Here is a table of points, one per row:
np.array([-0.2, -0.4, 0.0, 0.2, 0.0, 1.4, -0.1, 0.5])
np.array([-0.7, -0.2, 2.3, -0.2, 0.9, -3.0, -0.7, 0.3])
np.array([0.5, 0.6, -2.1, -1.4, 0.0, 1.9, 0.1, -0.6])
np.array([0.4, 0.8, -1.4, -0.5, -0.6, 3.5, 1.1, 1.0])
np.array([-0.1, 1.4, -1.5, -0.4, -0.7, 2.0, 1.0, 0.3])
np.array([-0.6, -0.1, -2.2, 0.0, -1.0, -2.1, 1.7, 1.0])
np.array([-1.2, -0.2, 0.0, -1.6, 0.0, 2.5, 0.7, 0.5])
np.array([-0.5, 0.0, -1.7, 0.5, -0.3, -2.0, 1.4, 0.8])
np.array([0.8, -1.1, 0.5, 2.3, 1.9, -4.7, -1.2, 0.8])
np.array([0.1, 0.6, 1.5, 0.7, -1.1, -3.1, -0.6, 0.0])
np.array([-0.5, 1.3, -0.6, -2.3, -0.8, 3.4, 0.8, -1.2])
np.array([0.0, 0.7, -2.8, -0.4, -0.3, 2.4, 1.6, 1.1])
np.array([1.4, -1.2, 1.7, 1.9, 0.8, -4.1, -2.1, -0.8])
np.array([-0.5, -0.1, -2.2, -0.1, -1.1, -2.2, 1.6, 1.1])
np.array([0.5, 0.6, -1.1, 1.2, -0.1, -1.7, 0.2, 1.4])
np.array([0.2, -0.6, -0.9, 0.9, -0.1, -1.2, -0.2, 0.0])
np.array([-1.0, -0.1, -1.0, -1.5, -0.4, 2.4, 1.0, 0.3])
np.array([-0.3, 1.2, 0.6, -1.8, -0.8, 2.3, 0.1, -1.8])
np.array([0.7, 0.1, 1.9, 0.8, 1.5, -2.4, -0.8, -0.1])
np.array([1.5, 0.9, 1.8, 1.8, 1.3, -3.1, -1.5, 0.2])
np.array([0.5, 0.3, -1.2, 0.9, -0.1, -2.0, 0.2, 1.5])
np.array([-0.8, 0.0, -2.1, -0.3, -1.0, -2.2, 1.7, 1.0])
np.array([-0.8, 0.8, -0.3, -0.4, -0.6, 3.3, 1.3, 0.5])
np.array([0.1, 1.1, -0.9, -1.2, 0.5, 1.1, -0.7, 0.5])
np.array([0.4, 0.1, -0.2, 1.3, -0.8, 2.8, 0.7, 0.4])
np.array([-1.2, -0.2, 0.0, -1.6, 0.0, 2.3, 0.6, 0.3])
np.array([0.2, -0.4, -0.4, 1.2, -0.6, -2.7, 0.2, 0.0])
np.array([0.3, -0.5, -0.8, 0.7, -0.1, -1.1, -0.2, 0.2])
np.array([0.6, 0.7, -1.2, 1.2, -0.2, -1.8, 0.3, 1.5])
np.array([-0.7, -1.0, 2.8, 0.3, 0.9, -3.5, -1.0, -0.8])
np.array([-0.7, -0.4, 2.4, 0.0, 0.9, -3.1, -0.7, 0.4])
np.array([0.7, -1.0, -0.7, 0.7, -0.6, 1.6, -0.3, -0.3])
np.array([0.5, 0.0, -0.1, 1.3, -0.8, 2.6, 0.7, 0.6])
np.array([-0.5, -1.9, 1.1, 0.0, 1.5, 1.3, -0.6, -0.1])
np.array([0.4, 0.4, -1.1, 0.8, -0.2, -2.0, 0.1, 1.4])
np.array([-0.1, 0.3, 2.4, 1.1, -0.5, -3.3, -0.9, 0.5])
np.array([-0.5, -2.6, 0.2, 0.3, 0.9, 0.7, 0.2, -0.6])
np.array([0.6, -0.9, -0.6, 0.6, -0.6, 1.5, -0.3, -0.1])
np.array([-0.3, -2.0, 0.2, 0.3, -0.2, 1.1, -0.3, -1.5])
np.array([0.3, -0.5, -1.0, 0.9, 0.0, -1.1, 0.0, 0.3])
np.array([0.1, -0.2, -0.5, 1.1, -0.4, -2.6, 0.4, 0.0])
np.array([1.2, -1.0, 2.2, 2.0, 1.6, -3.8, -2.4, -0.7])
np.array([-0.2, -2.0, 0.4, 0.4, -0.2, 1.0, -0.4, -1.3])
np.array([0.9, 0.4, 2.1, 1.7, 1.4, -3.8, -2.0, 0.6])
np.array([-0.2, -2.1, 0.3, 0.3, -0.2, 0.9, -0.2, -1.2])
np.array([-0.2, 0.4, 2.2, 0.6, -0.2, -2.3, -1.0, 0.6])
np.array([0.0, -1.6, -1.2, -0.3, 0.5, -1.4, 0.2, -0.6])
np.array([0.4, 0.2, -0.1, 1.2, -0.9, 2.8, 0.8, 0.5])
np.array([-0.1, -1.5, -1.2, 0.0, 0.5, -1.3, 0.1, -0.5])
np.array([0.1, 0.6, 1.4, 0.9, -1.2, -3.2, -0.5, 0.1])
np.array([0.5, 1.1, -1.2, -0.1, -0.4, 2.6, 0.6, 0.6])
np.array([-0.8, 0.6, -0.3, -0.4, -0.5, 3.4, 1.2, 0.4])
np.array([-0.4, -2.0, 0.2, 0.3, -0.2, 1.0, -0.3, -1.2])
np.array([-0.1, 0.0, -0.1, -2.4, -0.2, 2.4, 0.4, -1.9])
np.array([0.8, 0.0, 1.8, 0.8, 1.4, -2.3, -0.9, -0.1])
np.array([-0.2, 1.4, 0.0, -1.2, 0.0, 2.0, -0.6, -1.0])
np.array([-0.6, -2.5, 0.2, 0.3, 0.8, 0.9, 0.1, -0.7])
np.array([0.0, 0.5, 1.4, 0.8, -1.0, -3.1, -0.3, 0.1])
np.array([-0.3, -1.9, -1.1, -0.4, 0.8, -1.9, 1.0, 0.6])
np.array([1.1, -1.5, 1.6, 2.0, 1.1, -3.8, -2.0, -0.7])
np.array([-0.7, -1.2, 2.8, 0.3, 1.0, -3.4, -1.3, -0.7])
np.array([0.2, 1.0, -1.7, -0.6, 0.1, 3.6, 1.6, 0.9])
np.array([-1.2, -0.2, -0.2, -1.5, 0.1, 2.5, 0.7, 0.4])
np.array([-0.8, 0.7, -0.2, -0.3, -0.5, 3.2, 1.3, 0.5])
np.array([0.5, 1.2, -1.0, -0.1, -0.3, 2.7, 0.6, 0.4])
np.array([-0.2, 0.3, 2.3, 0.6, -0.3, -2.3, -0.8, 0.7])
np.array([-0.3, 0.5, 2.1, 0.2, 0.7, -3.0, -1.2, 0.8])
np.array([-0.4, 1.3, -0.1, -1.4, -0.2, 1.8, -0.6, -1.0])
np.array([1.5, 0.8, 1.8, 1.7, 1.2, -3.1, -1.3, 0.3])
np.array([1.5, 0.8, 1.7, 1.8, 1.1, -3.1, -1.5, 0.1])
np.array([-0.2, 0.6, -0.7, -2.3, -0.2, 1.4, -0.5, -0.3])
np.array([0.4, 0.6, -1.5, -0.2, -0.4, 3.3, 1.0, 1.2])
np.array([-0.3, -0.7, -1.7, -1.1, -0.1, 1.9, 1.2, 0.1])
np.array([0.8, 0.4, 2.1, 1.8, 1.5, -3.9, -2.1, 0.5])
np.array([-1.1, -0.1, -0.9, -1.6, -0.4, 2.4, 1.0, 0.2])
np.array([0.5, 0.5, -2.3, -1.5, 0.1, 1.8, 0.1, -0.7])
np.array([-0.2, -0.1, -0.1, -2.5, 0.0, 2.5, 0.3, -1.9])
np.array([0.3, 0.2, -2.1, -1.5, -0.1, 2.1, 0.2, -0.7])
np.array([-0.3, 0.2, 2.0, 0.1, 0.6, -3.1, -1.0, 0.8])
np.array([-0.7, 1.3, -0.4, -2.3, -0.8, 3.4, 0.6, -1.0])
np.array([-0.3, 2.4, -0.3, -1.2, -1.4, 3.2, 0.4, -1.2])
np.array([-0.2, -1.5, -1.4, 0.0, 0.5, -1.4, 0.1, -0.4])
np.array([-0.3, -2.2, 0.3, 0.1, -0.2, 0.8, -0.4, -1.2])
np.array([-0.4, 1.4, -0.1, -1.3, 0.0, 1.9, -0.5, -1.1])
np.array([-0.2, -0.4, -0.1, 0.5, -0.1, 1.4, 0.0, 0.3])
np.array([1.6, 0.9, 1.7, 1.9, 1.1, -3.0, -1.5, 0.2])
np.array([-0.5, 2.2, -0.2, -1.4, -1.5, 3.2, 0.5, -1.2])
np.array([-0.7, 1.2, -0.4, -2.3, -0.8, 3.5, 0.7, -1.2])
np.array([-0.2, 0.1, 2.2, 0.4, 0.6, -3.0, -1.1, 0.8])
np.array([-0.6, -1.3, 2.7, 0.4, 1.0, -3.6, -1.1, -0.8])
np.array([0.5, 0.4, -2.2, -1.5, -0.1, 2.0, 0.1, -0.6])
np.array([-0.2, 0.7, -0.7, -2.1, -0.2, 1.3, -0.6, -0.3])
np.array([0.5, 0.5, -2.1, -1.3, 0.0, 2.0, 0.1, -0.6])
np.array([1.2, -1.3, 1.7, 2.0, 1.1, -3.9, -2.1, -0.7])
np.array([0.5, 0.6, -1.4, 1.3, -0.1, -1.8, 0.3, 1.4])
np.array([-0.3, -2.0, 0.3, 0.3, -0.1, 0.9, -0.4, -1.3])
np.array([-0.7, -0.2, -2.2, -0.1, -1.1, -2.2, 1.6, 1.1])
np.array([0.5, 0.2, -0.1, 1.2, -0.8, 2.7, 0.9, 0.6])
np.array([0.0, 0.7, -2.9, -0.6, -0.1, 2.6, 1.7, 1.3])
np.array([-0.3, -1.8, -1.2, -0.4, 0.8, -1.9, 0.7, 0.5])
np.array([-0.7, -1.2, 2.7, 0.1, 1.1, -3.4, -1.1, -0.9])
np.array([1.0, -1.0, -0.5, 1.5, 1.5, -4.4, -0.5, 1.0])
np.array([0.3, 1.0, -1.8, -0.5, 0.2, 3.6, 1.7, 0.9])
np.array([-0.3, 0.3, 2.3, 1.2, -0.5, -3.1, -1.0, 0.6])
np.array([0.7, 0.0, 1.7, 0.7, 1.2, -2.5, -0.9, -0.1])
np.array([0.5, 0.1, -0.4, 1.3, -0.3, 3.0, 0.8, 0.6])
np.array([-0.4, -0.6, -1.8, -1.3, -0.2, 1.7, 1.2, 0.1])
np.array([0.9, 0.4, 2.1, 1.7, 1.5, -3.8, -1.8, 0.5])
np.array([1.6, 0.9, 1.7, 1.8, 1.2, -3.1, -1.4, 0.1])
np.array([-0.2, -2.1, 0.4, 0.2, 0.0, 1.0, -0.3, -1.3])
np.array([-0.4, -2.0, 1.1, 0.0, 1.5, 1.1, -0.5, -0.4])
np.array([1.4, 0.9, 1.7, 1.7, 1.2, -3.1, -1.4, 0.2])
np.array([-0.8, 0.8, -0.2, -0.4, -0.6, 3.1, 1.5, 0.4])
np.array([-0.3, -0.4, 0.0, 0.3, -0.1, 1.4, 0.0, 0.4])
np.array([0.6, 1.0, -1.1, -0.1, -0.3, 2.6, 0.6, 0.6])
np.array([0.0, 0.5, 0.3, -2.2, -0.8, 3.1, 0.5, -1.7])
np.array([-0.8, -0.4, -1.2, -0.2, -1.3, -2.6, 1.0, -0.2])
np.array([-0.4, 1.2, -0.1, -1.1, -0.1, 1.9, -0.5, -1.1])
np.array([-0.3, 2.4, -0.4, -1.2, -1.5, 3.1, 0.4, -1.3])
np.array([1.2, -0.8, 2.2, 1.9, 1.8, -3.7, -2.6, -0.7])
np.array([-0.2, -0.7, -1.9, -1.2, -0.2, 1.9, 1.2, 0.1])
np.array([-0.2, 0.7, -0.5, -2.1, -0.1, 1.3, -0.5, -0.1])
np.array([-0.5, 1.3, 0.0, -1.3, -0.1, 1.9, -0.4, -1.0])
np.array([-0.7, 0.7, -0.4, -0.5, -0.6, 3.5, 1.2, 0.4])
np.array([0.7, -1.2, -0.4, 1.4, 1.6, -4.7, -0.6, 1.1])
np.array([0.5, 0.1, -0.3, 1.3, -0.2, 2.9, 0.8, 0.6])
np.array([-0.6, 0.0, -1.4, 0.4, -0.2, -2.2, 1.5, 0.8])
np.array([-1.0, -0.3, -0.1, -1.6, 0.0, 2.4, 0.7, 0.4])
np.array([0.7, 0.0, 1.8, 0.9, 1.5, -2.4, -0.9, -0.2])
np.array([-1.0, -0.1, -1.1, -1.5, -0.3, 2.4, 0.9, 0.3])
np.array([1.2, -1.2, 1.8, 1.6, 1.1, -3.9, -2.1, -0.9])
np.array([-0.5, 0.0, -1.4, 0.4, -0.3, -2.0, 1.3, 0.8])
np.array([0.5, 0.0, -0.1, 1.1, -0.7, 2.6, 0.8, 0.5])
np.array([-0.2, -0.1, 1.8, 0.2, -1.3, -2.5, -0.5, -0.2])
np.array([0.1, -0.3, -1.0, 0.8, 0.0, -1.3, -0.1, 0.0])
np.array([-0.4, 0.1, -1.4, 0.5, -0.4, -2.0, 1.4, 0.8])
np.array([0.5, 1.1, -1.0, -0.1, -0.5, 2.7, 0.5, 0.4])
np.array([1.4, 0.7, 1.7, 1.8, 1.1, -3.2, -1.5, 0.1])
np.array([0.4, 0.4, -1.1, 0.9, -0.2, -2.0, 0.4, 1.5])
np.array([-0.8, 0.6, -0.3, -0.4, -0.6, 3.4, 1.2, 0.5])
np.array([1.1, -0.9, 2.2, 1.9, 1.7, -3.8, -2.5, -0.6])
np.array([-0.7, 1.4, -0.7, -2.2, -0.9, 3.3, 0.8, -1.1])
np.array([0.0, -0.2, -0.4, 1.1, -0.6, -2.6, 0.3, -0.2])
np.array([0.2, 0.4, 0.5, -2.2, -0.7, 3.2, 0.4, -1.7])
np.array([-0.7, 0.0, -2.2, -0.1, -1.0, -2.2, 1.7, 1.2])
np.array([0.6, 0.2, -0.2, 1.1, -0.3, 3.0, 0.5, 0.5])
np.array([0.1, 1.1, -0.9, -1.4, 0.5, 1.0, -0.8, 0.5])
np.array([-0.3, -1.5, -1.3, -0.2, 0.3, -1.4, 0.2, -0.3])
np.array([-0.8, 0.8, -0.2, -0.3, -0.6, 3.3, 1.3, 0.4])
np.array([0.8, 0.1, 2.0, 0.8, 1.5, -2.3, -1.0, -0.1])
np.array([1.1, -1.4, 1.6, 2.2, 1.2, -3.9, -2.0, -0.5])
np.array([0.5, 0.1, -0.4, 1.2, -0.3, 3.0, 0.6, 0.6])
np.array([-0.7, 0.6, 2.8, 0.8, -0.8, -3.7, -1.7, -0.2])
np.array([0.5, 0.4, -1.2, 0.9, 0.1, -2.0, 0.2, 1.5])
np.array([-0.4, 1.1, -0.1, -1.4, -0.1, 2.0, -0.7, -1.2])
np.array([-0.9, -0.4, -1.3, 0.1, -1.4, -2.6, 1.1, -0.3])
np.array([0.8, 0.3, 2.2, 1.9, 1.5, -3.8, -2.0, 0.4])
np.array([-0.1, -1.6, -1.3, -0.1, 0.6, -1.6, 0.1, -0.4])
np.array([1.1, -0.9, 2.3, 2.1, 1.7, -3.7, -2.6, -0.7])
np.array([-0.1, 1.3, 0.6, -1.9, -0.8, 2.3, 0.2, -2.1])
np.array([-1.1, -0.2, -0.1, -1.7, -0.1, 2.2, 0.5, 0.4])
np.array([-0.7, -2.4, 0.2, 0.4, 0.9, 0.9, 0.0, -0.6])
np.array([1.0, -1.1, 2.0, 1.8, 1.0, -3.9, -2.3, -0.9])
np.array([0.7, -0.1, 1.9, 0.7, 1.3, -2.3, -0.9, 0.0])
np.array([0.4, -0.2, -0.3, 1.3, -0.7, 2.7, 0.8, 0.6])
np.array([0.4, -0.9, -0.8, 0.5, -0.4, 1.5, -0.3, -0.2])
np.array([0.2, 1.1, -0.9, -1.4, 0.5, 1.0, -0.8, 0.7])
np.array([0.0, 1.3, -1.5, -0.3, -0.6, 2.2, 1.0, 0.4])
np.array([-0.8, 0.5, -0.4, -1.2, 0.0, 2.3, 1.1, -0.2])
np.array([-0.5, 1.4, -0.3, -2.1, -0.8, 3.5, 0.6, -1.2])
np.array([-0.2, 0.2, 2.2, 0.4, 0.4, -3.0, -1.0, 0.9])
np.array([-0.3, 0.3, 2.5, 1.1, -0.4, -3.2, -1.0, 0.4])
np.array([0.3, 0.5, -1.1, 0.9, -0.2, -2.0, 0.2, 1.4])
np.array([-0.4, 0.2, 2.2, 0.2, 0.7, -3.2, -1.1, 0.8])
These points spread out most along one direction. How far along it is each point below, from 0 to 99? 50 is the average, and the first point above lies past it.
np.array([-0.2, 0.6, -0.8, -2.1, -0.2, 1.2, -0.5, -0.4]) 61
np.array([-0.6, -0.2, -2.2, -0.1, -1.0, -2.2, 1.5, 1.0]) 48
np.array([-0.1, 0.2, 1.9, 0.1, -1.1, -2.4, -0.6, -0.2]) 38
np.array([1.1, -1.4, 1.5, 2.2, 1.2, -4.0, -2.0, -0.6]) 23
np.array([0.6, -0.9, -0.6, 0.4, -0.5, 1.5, -0.3, -0.2]) 57
np.array([0.2, -0.5, -0.9, 0.8, -0.1, -1.3, -0.1, 0.1]) 45
np.array([-0.7, -1.3, 2.8, 0.2, 0.9, -3.5, -1.1, -0.6]) 29
np.array([-0.2, 1.2, -1.3, -0.3, -0.7, 2.1, 1.1, 0.3]) 66
np.array([-0.1, -0.2, 0.4, 0.1, 0.5, 1.3, -0.6, -0.2]) 55
np.array([-1.1, -0.2, -1.1, -1.5, -0.4, 2.4, 0.8, 0.2]) 67
np.array([0.2, 0.9, -0.9, -1.4, 0.4, 1.2, -0.8, 0.5]) 59
np.array([-1.2, -0.2, -1.1, -1.5, -0.3, 2.4, 1.1, 0.2]) 68
np.array([-0.5, 2.4, -0.3, -1.2, -1.4, 3.1, 0.5, -1.3]) 71
np.array([-0.7, -1.1, 2.7, 0.2, 1.0, -3.5, -1.1, -0.8]) 29
np.array([0.9, -1.1, 1.5, 1.8, 0.9, -3.8, -1.8, -0.2]) 25
np.array([-0.2, 0.5, 0.4, -2.2, -0.5, 3.2, 0.7, -1.6]) 70
np.array([0.1, 0.5, 1.4, 0.8, -1.1, -3.1, -0.5, 0.0]) 35
np.array([0.1, 0.6, -2.8, -0.4, -0.2, 2.4, 1.7, 1.3]) 69
np.array([-0.5, 0.0, -2.3, -0.1, -1.0, -2.2, 1.7, 1.2]) 49
np.array([0.4, 0.3, -0.3, 1.1, -0.2, 3.1, 0.9, 0.5]) 65
np.array([0.6, 0.3, -1.3, 0.9, -0.1, -2.0, 0.2, 1.5]) 43
np.array([0.4, 0.0, -0.1, 1.3, -0.8, 2.7, 0.8, 0.4]) 62
np.array([-0.1, -1.6, -1.2, -0.1, 0.3, -1.5, 0.0, -0.4]) 46
np.array([0.5, 0.7, -1.2, 1.0, -0.2, -1.8, 0.1, 1.5]) 44
np.array([-0.4, -2.4, 0.2, 0.6, 1.0, 0.9, 0.1, -0.8]) 52
np.array([-1.1, -0.2, -1.1, -1.4, -0.5, 2.4, 1.0, 0.2]) 68
np.array([-0.1, -0.3, 0.4, 0.1, 0.6, 1.3, -0.8, -0.1]) 54
np.array([0.5, 1.1, -1.0, -0.1, -0.4, 2.7, 0.6, 0.4]) 66
np.array([0.4, 0.1, 0.1, 1.3, -0.8, 2.8, 0.6, 0.5]) 62
np.array([-0.6, -0.2, -2.2, 0.0, -1.0, -2.3, 1.7, 1.0]) 48
np.array([-0.3, 1.2, 0.6, -1.8, -0.8, 2.4, 0.2, -1.9]) 65
np.array([-1.0, -0.2, -0.2, -1.6, -0.1, 2.4, 0.6, 0.5]) 65
np.array([-0.4, 0.3, 2.1, 0.3, 0.5, -3.0, -1.0, 0.8]) 33
np.array([-0.3, 0.3, 2.4, 1.0, -0.6, -3.4, -1.0, 0.6]) 30
np.array([0.4, 0.1, -0.3, 1.2, -0.3, 3.1, 0.6, 0.6]) 64
np.array([0.7, 0.1, 1.9, 0.8, 1.5, -2.2, -0.8, -0.2]) 35
np.array([0.0, 0.6, 0.3, -2.1, -0.4, 3.2, 0.6, -1.6]) 69
np.array([0.4, 0.4, -1.2, 0.7, -0.1, -2.0, 0.2, 1.6]) 43
np.array([0.0, 0.3, 0.4, -2.2, -0.6, 3.1, 0.5, -1.6]) 69
np.array([-0.5, -1.8, 1.0, 0.1, 1.4, 1.1, -0.5, -0.3]) 51
np.array([-0.8, 0.8, -0.4, -0.6, -0.6, 3.3, 1.3, 0.5]) 70
np.array([-0.1, 1.3, -1.4, -0.1, -0.7, 2.1, 1.2, 0.4]) 66
np.array([0.3, 1.0, -1.8, -0.4, 0.0, 3.5, 1.7, 0.8]) 72
np.array([0.2, -0.5, -0.9, 0.7, 0.1, -1.1, 0.0, 0.1]) 46
np.array([-0.4, 0.1, 1.6, -0.1, -1.2, -2.4, -0.5, -0.1]) 39
np.array([-0.4, 1.3, -0.3, -1.2, 0.0, 2.0, -0.4, -1.2]) 63
np.array([-0.3, -0.4, 0.0, 0.5, -0.1, 1.4, -0.2, 0.2]) 56
np.array([-0.2, 1.3, -1.5, -0.4, -0.7, 2.0, 1.0, 0.2]) 66
np.array([-0.7, 0.7, -0.3, -0.4, -0.6, 3.4, 1.2, 0.5]) 70
np.array([0.5, 0.6, -1.7, -0.3, -0.4, 3.4, 1.0, 1.1]) 71
np.array([-0.3, 0.2, 2.4, 0.9, -0.4, -3.4, -1.0, 0.5]) 30
np.array([-0.1, -1.6, -1.2, 0.0, 0.5, -1.4, 0.0, -0.4]) 46
np.array([0.4, 0.4, -2.1, -1.5, 0.1, 2.0, 0.1, -0.6]) 66
np.array([-0.7, 1.3, -0.6, -2.3, -0.9, 3.4, 0.7, -1.0]) 73
np.array([-0.2, 0.0, -0.2, -2.4, 0.0, 2.6, 0.5, -2.0]) 67
np.array([-0.8, 0.7, -0.2, -0.5, -0.4, 3.4, 1.3, 0.4]) 70
np.array([-0.7, -0.3, -1.4, -0.1, -1.3, -2.5, 1.0, -0.4]) 45
np.array([-1.1, -0.2, -0.9, -1.2, -0.4, 2.6, 1.1, 0.2]) 68
np.array([-0.3, 1.3, 0.5, -1.9, -0.7, 2.3, 0.0, -2.0]) 65
np.array([-0.2, -1.7, -1.3, -0.1, 0.4, -1.4, 0.2, -0.2]) 46
np.array([0.2, 0.5, 0.3, -2.3, -0.5, 3.3, 0.7, -1.6]) 70
np.array([-0.9, -0.3, -0.9, -1.4, -0.5, 2.4, 0.9, 0.2]) 67
np.array([-0.3, -1.9, 0.4, 0.3, -0.1, 1.1, -0.3, -1.4]) 54
np.array([-0.2, 1.2, 0.0, -1.1, -0.1, 2.0, -0.7, -1.1]) 62
np.array([0.6, 0.2, -0.2, 1.2, -0.2, 3.0, 0.8, 0.5]) 63
np.array([-0.4, 0.0, -2.3, -0.1, -1.1, -2.2, 1.6, 1.0]) 49
np.array([0.6, 0.1, -0.2, 1.3, -0.4, 2.9, 0.7, 0.6]) 63
np.array([-0.6, -0.9, 3.1, 0.3, 1.7, -3.3, -1.3, 0.7]) 28
np.array([-0.4, -2.2, 0.3, 0.3, -0.1, 1.0, -0.3, -1.2]) 53
np.array([0.9, -1.0, 0.7, 2.3, 2.0, -4.8, -1.3, 0.9]) 21
np.array([-1.1, -0.1, -1.0, -1.5, -0.4, 2.3, 0.9, 0.1]) 67
np.array([-0.2, 0.3, 2.3, 0.5, -0.2, -2.4, -1.0, 0.5]) 35
np.array([0.0, 0.0, -0.1, -2.5, 0.0, 2.6, 0.6, -1.9]) 67
np.array([-0.2, -2.0, -1.0, -0.4, 0.8, -1.9, 0.7, 0.6]) 44
np.array([0.5, 0.4, -1.2, 0.9, 0.0, -2.0, 0.4, 1.5]) 43
np.array([1.1, -0.9, 2.0, 2.0, 1.7, -3.8, -2.5, -0.7]) 23
np.array([-0.1, -1.6, -1.2, -0.1, 0.5, -1.6, 0.2, -0.3]) 45
np.array([-0.4, -1.1, 3.3, 0.3, 1.5, -3.4, -1.3, 0.5]) 27
np.array([0.6, -0.8, -0.8, 0.7, -0.4, 1.5, -0.3, -0.2]) 57
np.array([0.4, 0.1, -0.2, 1.3, -0.8, 2.9, 0.8, 0.4]) 63
np.array([-0.1, 0.6, -2.8, -0.6, -0.1, 2.4, 1.7, 1.4]) 69
np.array([0.0, 1.0, -0.9, -1.1, 0.5, 1.2, -0.7, 0.6]) 59
np.array([0.7, 1.1, -1.2, -0.1, -0.4, 2.7, 0.6, 0.6]) 66
np.array([-0.6, 0.0, -1.7, 0.4, -0.2, -2.2, 1.5, 0.8]) 46
np.array([0.9, 0.0, 1.8, 0.7, 1.3, -2.4, -0.8, 0.0]) 34
np.array([0.4, 0.8, -1.5, -0.2, -0.5, 3.4, 1.1, 1.2]) 70
np.array([0.3, 1.2, -1.8, -0.5, 0.1, 3.7, 1.5, 0.9]) 73
np.array([0.5, 0.5, -2.2, -1.6, 0.1, 2.0, 0.0, -0.5]) 66
np.array([-0.3, 1.2, 0.5, -1.9, -0.8, 2.3, 0.0, -2.1]) 65
np.array([0.9, -1.1, 1.6, 1.7, 0.9, -3.8, -1.8, -0.3]) 25
np.array([0.4, 0.0, -0.1, 1.2, -0.7, 2.7, 0.7, 0.5]) 62
np.array([-0.3, 0.0, 0.1, -2.3, -0.1, 2.5, 0.5, -1.9]) 66
np.array([0.2, 0.3, 0.2, -2.3, -0.7, 3.2, 0.5, -1.6]) 70
np.array([-0.4, 2.4, -0.2, -1.3, -1.4, 3.0, 0.5, -1.3]) 70
np.array([0.5, 0.8, -1.6, -0.2, -0.6, 3.4, 1.1, 1.1]) 71
np.array([-0.2, 0.1, 1.9, 0.0, -1.0, -2.4, -0.6, -0.2]) 38
np.array([-0.3, -0.5, -0.1, 0.2, 0.1, 1.5, -0.1, 0.3]) 57
np.array([-0.2, 0.3, 2.1, 0.2, 0.7, -3.1, -1.2, 0.8]) 32
np.array([-0.3, 1.1, 0.5, -1.7, -0.9, 2.2, 0.1, -1.9]) 64
np.array([-0.2, 0.3, 2.4, 1.1, -0.5, -3.2, -1.1, 0.5]) 31
np.array([-0.6, -0.2, -1.8, 0.5, -0.2, -2.0, 1.4, 0.8]) 47
np.array([0.6, -0.9, -0.6, 0.5, -0.5, 1.6, -0.2, -0.2]) 58
np.array([0.2, 1.1, -1.0, -1.3, 0.6, 1.0, -0.8, 0.4]) 58
np.array([-0.1, 0.4, 2.3, 0.6, -0.3, -2.2, -0.9, 0.5]) 36
np.array([-0.5, -1.1, 3.3, 0.4, 1.6, -3.4, -1.4, 0.6]) 27
np.array([-1.0, 0.0, -0.9, -1.6, -0.3, 2.5, 0.9, 0.3]) 68
np.array([-0.2, -2.2, 0.3, 0.4, -0.1, 0.9, -0.4, -1.1]) 52
np.array([0.6, 0.4, -1.2, 1.0, -0.2, -2.2, 0.2, 1.6]) 42
np.array([0.1, -0.5, -0.9, 0.9, -0.1, -1.1, 0.0, 0.2]) 46
np.array([-0.8, 0.6, -0.5, -1.2, 0.1, 2.5, 1.1, -0.4]) 67
np.array([0.9, -1.2, -0.4, 1.4, 1.6, -4.3, -0.6, 1.1]) 27
np.array([-0.3, 1.2, 0.5, -1.8, -0.7, 2.4, 0.1, -2.1]) 65
np.array([0.8, 0.2, 2.1, 1.8, 1.3, -3.9, -1.8, 0.3]) 24
np.array([0.0, 0.5, 1.4, 0.7, -1.1, -3.3, -0.5, 0.1]) 34
np.array([-0.4, -2.0, -1.2, -0.1, 0.8, -2.0, 0.7, 0.5]) 44
np.array([-0.9, -0.2, -1.3, 0.0, -1.2, -2.5, 1.0, -0.3]) 45
np.array([0.2, 1.1, -2.0, -0.6, 0.0, 3.7, 1.7, 0.7]) 74
np.array([1.5, 0.9, 1.6, 1.9, 1.2, -3.1, -1.3, 0.2]) 29
np.array([0.1, 0.6, 1.5, 0.9, -1.1, -3.2, -0.5, 0.0]) 34
np.array([-0.2, -2.0, 0.1, 0.3, 0.0, 1.0, -0.3, -1.3]) 53
np.array([1.2, -0.9, 2.0, 2.0, 1.6, -3.7, -2.5, -0.6]) 23
np.array([0.8, 0.3, 2.2, 1.7, 1.2, -3.9, -1.8, 0.4]) 24
np.array([-0.3, 1.3, 0.6, -1.8, -0.9, 2.3, 0.1, -2.0]) 65
